In the data rows, the value 128 means zero.
Some points:
[101,234,106,115,101,112,116,209,101,132,117,116]
[219,103,182,180,105,115,94,102,116,124,100,102]
[113,105,195,202,169,117,110,114,114,125,96,118]
[116,118,158,117,159,100,115,170,114,107,104,97]
[100,99,102,113,95,209,151,116,98,101,191,100]
[102,99,190,98,180,104,90,159,116,130,92,116]
[172,114,179,165,123,96,95,113,99,116,112,97]
[101,116,133,95,112,154,97,100,116,108,179,113]
[110,120,124,95,120,180,103,117,203,121,96,226]
[152,121,172,125,103,117,113,97,100,126,109,117]
[163,145,116,115,113,102,115,115,97,124,100,150]
[120,101,96,153,115,157,113,95,96,105,175,113]
[135,112,107,109,107,112,96,115,108,120,99,197]
[145,98,109,116,122,125,111,118,101,124,96,189]
[95,101,255,213,202,115,109,111,118,103,116,121]
[117,99,115,101,121,220,180,105,104,118,211,120]
[100,92,194,114,194,108,110,191,94,110,96,99]
[116,197,116,115,146,115,99,182,117,124,114,116]
[100,105,154,102,141,101,96,139,104,106,108,117]
[176,100,148,139,120,116,95,116,121,120,115,95]
[105,98,105,95,238,118,198,112,114,121,202,103]
[117,114,101,116,146,101,142,97,99,160,91,98]
[103,102,193,134,104,97,129,119,115,102,99,103]
[97,227,117,120,116,98,112,164,119,124,116,171]
[96,113,98,98,118,95,201,157,100,120,180,119]
[98,118,124,113,119,106,100,115,189,171,112,184]
[114,101,150,116,99,153,96,97,103,118,172,122]
[116,94,98,179,166,116,102,104,190,106,108,102]
[97,106,115,104,100,114,219,96,99,146,178,96]
[99,112,120,106,96,142,115,114,175,121,111,180]
[114,114,255,222,232,116,99,103,112,124,98,101]
[114,119,116,117,96,96,186,177,94,122,160,123]
[117,117,100,97,172,113,96,93,181,164,102,101]
[219,113,242,246,117,100,97,104,100,120,98,119]
[121,111,101,96,119,227,118,100,195,109,113,228]
[162,113,106,101,100,112,108,116,119,126,99,196]
[118,118,116,99,102,157,217,95,116,111,178,102]
[185,101,117,137,99,116,118,98,118,109,96,143]
[118,96,119,197,204,100,97,117,97,104,220,117]
[114,179,121,100,117,98,100,131,110,108,98,135]
[117,96,99,96,116,253,101,99,250,107,214,100]
[105,121,121,226,255,100,115,196,104,102,92,122]
[107,120,100,113,112,100,185,100,105,155,147,113]
[233,101,102,190,118,112,97,113,105,110,102,176]
[229,192,116,98,114,97,94,171,104,125,112,99]
[96,215,120,118,122,103,113,182,97,101,140,106]
[97,118,218,178,195,113,110,112,100,123,97,96]
[118,113,118,113,103,151,111,114,192,145,100,100]
[99,244,100,116,113,94,114,241,116,246,115,116]
[102,102,99,189,105,100,107,111,213,107,206,99]
[101,180,95,112,118,98,113,204,115,157,94,114]
[248,117,111,207,113,116,98,117,96,125,91,159]
[92,120,108,98,230,95,207,96,100,118,198,120]
[187,141,118,94,117,100,115,94,100,107,110,147]
[118,104,100,113,115,109,180,96,186,104,190,100]
[172,97,117,122,101,97,109,100,99,146,108,202]
[184,98,193,134,105,111,98,118,116,111,108,103]
[95,101,192,205,160,96,113,121,99,117,115,117]
[177,129,116,99,120,94,101,99,109,118,109,136]
[192,182,120,100,103,115,109,187,115,104,98,103]
[118,119,118,115,102,173,187,118,100,102,166,111]
[115,103,105,96,122,117,208,157,118,119,180,117]
[115,98,115,119,116,245,96,96,255,105,221,115]
[97,97,97,116,116,181,155,114,148,106,91,97]
[101,100,113,101,113,119,205,94,96,187,94,140]
[103,111,96,112,120,170,177,110,115,103,173,95]
[99,116,104,115,122,96,180,119,143,120,153,94]
[119,116,101,114,116,115,97,104,190,182,114,227]
[118,101,113,96,218,114,188,178,112,110,97,116]
[135,105,104,99,115,153,101,96,115,120,97,218]
[182,94,173,180,117,117,99,101,103,117,92,113]
[214,114,113,207,96,92,95,115,113,116,114,154]
[153,125,102,103,118,151,120,103,117,107,115,242]
[125,121,105,116,98,203,91,97,103,122,98,255]
[115,118,114,120,117,171,178,107,174,119,91,110]
[114,99,172,101,195,114,92,180,119,102,118,119]
[109,116,119,112,117,97,96,192,212,255,95,100]
[158,165,96,98,112,100,115,112,102,122,116,137]
[117,117,115,95,97,197,163,96,115,106,180,103]
[103,102,120,233,254,98,98,195,102,120,96,115]
[114,118,103,105,115,183,197,94,115,104,209,100]
[112,98,116,205,245,107,103,101,96,119,196,116]
[99,103,180,167,169,117,91,113,100,125,96,93]
[96,117,99,99,101,113,217,96,186,121,198,99]
[152,121,152,204,103,116,113,95,115,102,116,95]
[116,93,102,116,100,184,117,96,112,117,97,139]
[107,111,99,207,255,96,94,201,116,119,109,119]
[101,115,100,187,228,105,97,218,101,103,113,100]
[207,115,183,179,102,116,97,95,99,126,118,121]
[116,95,100,95,117,205,112,100,115,115,167,140]
[112,118,116,117,117,111,237,110,255,103,225,112]
[115,100,115,118,118,228,114,118,223,103,175,114]
[114,96,105,193,167,93,102,113,166,108,118,109]
[232,255,99,110,114,101,112,223,114,112,99,104]
[104,109,99,95,116,157,90,120,244,189,97,99]
[113,120,250,201,218,97,115,114,112,108,95,98]
[199,104,118,197,120,94,109,115,115,124,112,165]
[113,114,139,173,143,119,114,115,95,121,116,101]
[116,255,117,97,117,101,120,255,101,233,116,119]
[226,212,115,97,102,97,114,197,98,125,108,94]
[219,255,114,95,104,99,94,245,120,104,113,97]
[98,119,122,116,117,197,106,102,208,172,94,100]
[116,100,100,112,97,185,96,114,98,102,107,163]
[101,205,103,99,103,96,111,194,110,105,132,100]
[112,255,115,115,104,100,96,254,101,244,89,100]
[121,115,113,111,104,198,113,116,110,120,112,255]
[114,101,102,97,99,95,209,121,191,108,200,100]
[101,121,104,113,121,223,96,98,117,148,110,255]
[98,121,103,99,103,192,189,97,122,112,191,100]
[180,113,209,144,119,117,101,97,117,124,98,97]
[93,95,117,99,119,118,110,120,212,191,114,162]
[101,124,118,119,103,192,239,108,100,116,228,102]
[117,114,103,202,223,118,95,96,115,108,183,117]
[116,209,102,115,114,97,159,163,116,121,98,104]
[116,255,119,111,102,101,101,255,119,209,113,119]
[101,101,117,110,100,168,98,98,195,180,113,95]
[122,103,119,103,116,99,220,115,179,118,204,103]
[110,106,101,166,179,116,109,103,99,119,200,107]
[116,96,116,115,102,175,171,97,158,124,113,96]
[100,103,123,205,248,114,97,202,117,104,113,97]
[124,104,119,90,117,115,94,100,97,111,117,159]
[102,116,105,114,187,100,210,114,117,107,219,97]
[98,99,114,97,121,100,187,101,159,119,155,99]
Along one direction, these points spread out more than along any other. For each point below, how far along it does it lie, from 0 to 99? 50 is the average, and the first point above lies past it.
[109,113,230,220,202,96,116,96,111,112,112,101] -> 67
[158,133,118,110,117,114,95,166,102,129,112,118] -> 61
[187,231,98,112,103,113,113,223,99,122,108,100] -> 72
[113,224,101,114,119,94,115,231,99,221,98,103] -> 74
[212,255,114,115,115,111,109,255,99,98,94,98] -> 81
[175,98,149,151,117,117,111,114,100,101,96,115] -> 58
[116,104,103,152,182,114,114,118,117,124,206,109] -> 45
[168,112,103,116,100,143,94,93,96,123,93,214] -> 50
[179,113,121,130,116,92,114,117,106,107,93,138] -> 59
[118,117,99,119,98,107,211,117,154,117,174,113] -> 32
[99,106,97,94,118,100,179,96,187,255,110,99] -> 38
[103,126,107,112,103,120,96,102,115,123,97,157] -> 50
[217,116,159,205,115,102,115,98,100,120,108,111] -> 65
[99,98,116,113,204,92,189,122,99,129,222,99] -> 39
[113,105,102,131,118,169,114,96,99,123,135,99] -> 42
[115,201,116,96,136,97,105,184,102,128,94,97] -> 67
[100,154,116,121,153,98,112,167,110,106,118,101] -> 60
[190,143,180,99,99,95,116,102,116,123,110,95] -> 58
[103,97,177,160,165,99,108,114,116,108,117,95] -> 58
[114,123,102,114,124,132,109,99,114,101,111,165] -> 47
[111,103,118,113,120,214,122,110,183,108,99,224] -> 34
[118,109,119,100,121,188,178,94,117,124,198,118] -> 26
[97,116,195,101,177,120,113,199,115,109,93,100] -> 65
[109,102,105,100,118,205,112,114,213,104,97,255] -> 32
[99,117,177,95,183,110,120,175,97,112,96,100] -> 63
[115,185,106,112,102,116,171,114,117,181,107,99] -> 50
[207,170,97,178,109,111,94,103,93,120,107,118] -> 64
[96,117,118,116,118,186,246,97,119,122,235,101] -> 17
[102,103,96,112,116,199,120,115,221,124,98,170] -> 32
[92,95,123,115,106,214,114,93,117,165,95,255] -> 37
[115,244,118,113,97,101,114,225,97,234,105,120] -> 73
[102,101,115,206,115,116,118,117,160,122,164,102] -> 46
[154,117,115,105,103,137,118,114,96,123,97,203] -> 50
[109,114,100,99,103,203,114,115,119,206,99,255] -> 40
[203,107,169,184,118,114,110,116,116,107,113,102] -> 62
[117,208,105,116,100,115,191,225,96,113,98,101] -> 61
[116,115,103,112,119,96,112,196,200,255,116,119] -> 55
[100,106,102,117,113,105,221,97,255,119,237,105] -> 15
[92,100,121,115,122,101,219,113,255,244,113,123] -> 33
[175,176,152,102,117,109,96,99,113,107,101,101] -> 60
[99,113,116,98,111,187,107,96,94,122,173,102] -> 35
[127,115,117,100,121,176,116,101,118,111,97,246] -> 42
[227,123,244,220,105,119,97,101,99,122,116,115] -> 70
[96,194,98,103,111,121,95,117,100,107,124,104] -> 53
[114,95,100,110,114,206,134,96,102,121,182,102] -> 30
[112,123,181,95,101,98,145,99,98,119,153,123] -> 46
[188,147,107,96,111,93,96,99,120,123,93,134] -> 57
[116,114,117,99,95,168,179,98,101,124,166,117] -> 31
[118,100,117,102,101,200,114,102,187,104,115,250] -> 31
[101,161,119,113,118,115,192,117,102,101,164,118] -> 41
[98,169,119,96,122,120,195,114,100,186,97,96] -> 48
[190,100,113,173,101,117,96,205,117,108,94,102] -> 67
[98,94,170,109,102,98,152,111,100,106,135,100] -> 46
[106,104,170,192,133,102,99,100,113,108,113,122] -> 59
[98,106,101,116,102,210,172,114,96,106,205,118] -> 25
[116,99,159,229,164,103,116,108,110,107,108,97] -> 62
[237,255,104,95,110,107,118,255,113,118,95,115] -> 78
[109,104,133,207,134,117,109,112,116,107,92,106] -> 59
[184,97,233,179,115,112,94,115,116,124,114,112] -> 65
[123,114,91,95,104,181,116,121,191,103,216,102] -> 25
[99,102,115,100,102,162,95,100,99,162,96,242] -> 45
[248,117,195,208,118,94,101,100,117,124,112,111] -> 69
[96,215,111,113,115,112,115,232,111,191,113,118] -> 68
[109,100,119,98,103,157,109,114,191,107,117,200] -> 36
[110,175,119,95,109,113,94,97,101,120,95,135] -> 55
[109,120,199,217,202,100,98,100,98,122,95,115] -> 70
[98,189,117,101,114,115,164,155,120,103,100,114] -> 53
[101,118,167,217,133,99,114,99,93,109,93,113] -> 63
[138,100,116,121,101,115,113,114,95,104,115,161] -> 50
[115,120,123,110,114,98,219,105,205,124,233,102] -> 24
[95,117,100,96,103,114,187,103,178,224,112,119] -> 36
[120,95,113,199,120,155,102,97,161,123,100,103] -> 48
[118,117,112,100,122,91,203,122,218,236,110,118] -> 40
[117,103,99,101,112,97,220,98,198,106,227,103] -> 20
[133,118,106,120,98,155,96,122,105,127,98,189] -> 50
[183,98,107,105,178,101,113,207,116,116,114,106] -> 64
[205,101,197,139,102,96,97,100,102,102,110,116] -> 61
[127,98,104,115,119,145,95,110,119,111,118,199] -> 45
[125,102,117,95,104,185,99,111,99,109,116,248] -> 41
[94,104,118,116,208,96,98,108,226,110,228,101] -> 36
[185,100,233,104,180,116,103,116,114,127,94,100] -> 64
[100,101,99,120,112,172,102,103,98,121,138,114] -> 41
[119,101,97,98,106,116,197,120,179,202,96,118] -> 38
[112,97,210,180,141,96,101,103,100,124,110,116] -> 62
[113,95,160,115,156,99,153,94,112,104,113,114] -> 49
[101,99,94,98,101,156,112,118,138,102,114,186] -> 39
[96,121,114,109,95,172,112,103,102,174,116,191] -> 42
[208,103,235,195,99,120,118,99,100,124,95,97] -> 65
[99,104,103,94,118,100,213,115,255,122,230,107] -> 18
[200,123,221,201,119,99,102,117,115,100,109,112] -> 69
[117,109,114,102,186,100,194,114,111,118,215,98] -> 37
[104,97,99,98,105,196,236,98,115,100,207,115] -> 16
[170,103,196,96,182,117,112,115,101,116,113,114] -> 59
[116,191,103,97,156,103,110,196,115,125,113,99] -> 64
[119,220,103,113,102,97,96,194,120,174,116,116] -> 67
